One turn moves every row onto another: examples first, then more rows asked
L: -16, 6, -9, 18, -12, 22, -6, 2, -3, 0, -9, 29, 6, -12, 9, -2, 1, 27, 4, -6, -21, 3, -8, 1, -34, -8, -3, 3, -4, 3, 4, 1, 1, -10, 15, -20, -1, -30, 13, 4, -29, -23, -22, -24, 7, -21, 6, 16, -6, -3, 9, -15, -27, 0, 5, -4
D: -32, 2, -6, 27, -19, 15, -7, 36, -7, 4, -12, -7, -31, 5, -6, -3, -7, 9, 1, 2, -8, 4, -3, -1, 9, 9, 36, 8, 5, 6, 24, 8, 0, -5, 4, -6, 0, -5, 5, -9, -10, -53, 3, -4, -4, -11, 0, -6, 17, 5, 13, -4, -15, 22, 7, -8
N: 7, -4, -6, 27, -28, 23, 4, 33, -2, 7, 5, 2, 29, -14, -3, -2, 8, 15, 8, -7, 4, 1, -22, -2, 18, 14, 19, 22, 23, 9, -1, 8, 3, 0, 11, -29, -11, 0, 0, -16, -13, 5, 2, -5, -9, -6, -4, 2, 8, 6, 34, 4, -39, 29, 0, -7
P: -28, -5, -1, 28, -9, 26, 11, 19, -24, 7, 7, 13, -8, 1, 7, -1, -7, 12, 3, -1, -37, 5, 31, 3, -9, 21, -44, -7, 5, 5, -5, 5, 2, -3, 10, -16, -16, -9, 5, -2, -8, -36, 12, 18, 2, -1, 4, 3, 24, 15, -33, -20, 5, 22, 10, -10
C: -9, 12, -6, 12, -14, 18, 40, 34, -12, -12, -11, -2, 9, 3, 11, -15, -19, -1, 0, 9, -26, 16, 20, 14, 11, 2, -23, -2, 23, -10, -10, 9, -27, -8, -3, -8, -17, -12, 2, 4, -3, -10, 39, -3, 14, 0, 0, 0, 9, -6, -7, 0, 8, 17, 0, -28
X: -22, -6, 8, -4, 18, 22, 2, 13, -18, -10, 10, -23, 19, -6, -8, 2, 17, 11, 16, 0, 13, 4, -17, -10, 10, -10, 3, -1, 15, 15, -5, -6, -7, -2, 19, -22, 0, 10, 0, -10, 4, -14, -1, -10, -10, -10, -7, 11, 6, 16, 7, -24, -6, 20, -17, 24
V: -2, -12, -2, -9, -10, 15, -16, 17, -2, 10, 22, 10, 15, 9, -17, -2, 7, 8, 1, 2, -27, 2, -6, -3, 13, 14, 26, 22, 22, -2, -8, 9, -6, -8, 13, -9, 3, 0, 0, -2, -15, 15, 4, 12, 0, -2, 5, -4, -11, 14, -27, -24, -51, 2, 11, -7
U: -28, -22, -8, -10, -16, 26, -4, -4, -1, 21, -22, 2, 12, -23, -4, 22, 10, 23, 19, -1, 11, 11, -12, 7, -6, 14, -3, 26, 10, 34, -2, -6, -4, -4, 18, -18, 0, -24, -5, -7, -12, 1, -6, -9, -1, -23, 14, 0, 1, 13, 11, -11, -10, 34, 23, 3
Z: 14, -17, -37, 25, -23, 15, -5, 10, -30, 5, -9, 1, -6, 3, 10, -4, 18, 23, -6, 15, -29, -2, 15, -7, 10, 4, -8, 6, 27, -5, -21, 10, -4, 17, 16, -6, -23, -6, -1, -19, -21, -10, -1, -9, 4, -2, 5, -4, 1, -2, 21, -17, 6, 46, 9, -39
Y: -26, -8, 2, -7, -29, 11, 2, 36, 8, 24, -13, -15, -22, -13, 11, -16, -15, 0, 5, 2, -2, 19, 12, 17, 0, 1, 0, 14, 36, 11, 9, 17, -11, -19, 12, -2, 15, -13, -5, -4, 2, -13, 2, -12, -18, 8, 8, -2, 4, 14, 8, -5, -19, 1, 25, 8
B: 3, 8, -18, -18, -21, 22, 8, 11, -12, -2, 19, -10, 20, 12, -2, 4, -6, 6, 19, -15, -28, -4, 21, 13, -1, 18, -9, -18, 40, -6, -15, 8, -25, 9, 19, -13, -8, 21, -4, -5, -14, -5, -5, -2, -13, -10, 18, 12, 24, 4, -8, -15, 16, 38, -20, -13
W: 7, -3, -23, -12, -29, 24, -32, 28, -13, 20, -5, 7, 24, 6, 8, 1, 7, 15, 22, 0, -41, -11, 9, -8, 4, 38, -16, 5, 17, 1, -18, 17, -4, 2, 11, -25, -13, -26, 8, 1, -25, -2, 11, 0, 13, -14, -2, -20, -20, 12, 5, -7, -1, 4, 5, -21
G: -13, 13, -1, 19, -45, 17, 19, 0, -11, 10, 12, 3, -8, 1, 9, -2, -1, 13, -12, 9, -13, -10, 11, 12, 12, 24, -9, 1, 33, -7, -22, 12, 4, 0, 3, -7, -10, -21, 3, -12, -8, -5, 27, 11, 4, -15, 9, -21, 1, -6, -41, -17, 12, 21, 25, -28
H: -8, 14, 11, 2, 16, 25, 15, 11, 14, -11, -23, -10, 7, 1, 6, -7, 14, -19, 18, 14, -11, 1, -27, -1, -9, 6, 7, 20, 30, 9, -7, 11, -15, -26, -4, -10, 24, -2, 2, -1, 2, -16, -8, 3, 4, -11, -13, 10, 8, 12, 9, -28, -2, 18, 22, -17
K: -24, -9, -6, 0, -14, 7, 14, 19, 6, -6, 7, -7, -36, -17, -26, -11, -21, 12, -12, 3, -1, 0, -1, -2, 5, 13, 25, -17, 17, 18, -11, 21, 6, 5, 14, -19, 12, -4, -2, -4, -9, -7, -1, -17, 4, -13, 24, 4, 6, 15, -10, -12, -8, 1, 3, 7
S: -9, -6, -3, 20, -10, 17, -2, -10, -6, 1, -19, -6, 28, -6, 0, -3, 6, 16, -4, -7, -22, 17, 10, -3, -26, 9, -18, -22, 13, -8, 9, -5, -17, -3, 7, -28, 11, -10, 2, 6, -13, -12, -3, 5, 0, -14, 2, 2, -32, 9, 4, -46, 32, 24, 6, -16
T: -8, 8, 5, -7, -21, 20, -2, -24, -3, 3, -8, -6, -7, 4, -3, -7, 11, 12, 14, -9, -9, 0, 34, 0, 16, 20, -55, 14, 25, 6, 13, 1, -24, -2, 17, -23, 0, -4, -4, -9, -9, -23, 9, 0, 1, -9, 8, -3, -7, 14, 14, -19, 1, 36, 16, -28
J: 0, 6, 15, 2, -1, 11, 8, 3, -5, 9, -1, 10, 20, 11, -2, -12, 20, -8, 13, 1, -43, -21, 8, 11, 14, 19, -2, -16, 17, -14, -5, 7, 1, 0, -23, -12, -1, 21, -7, -3, -5, 6, 1, -9, 4, 1, -30, -2, 5, 16, 9, -12, 4, 41, 5, -12

T turns into Z
V turns into H
S turns into W
Now find these:
K turns into Y
X turns into U
G turns into C

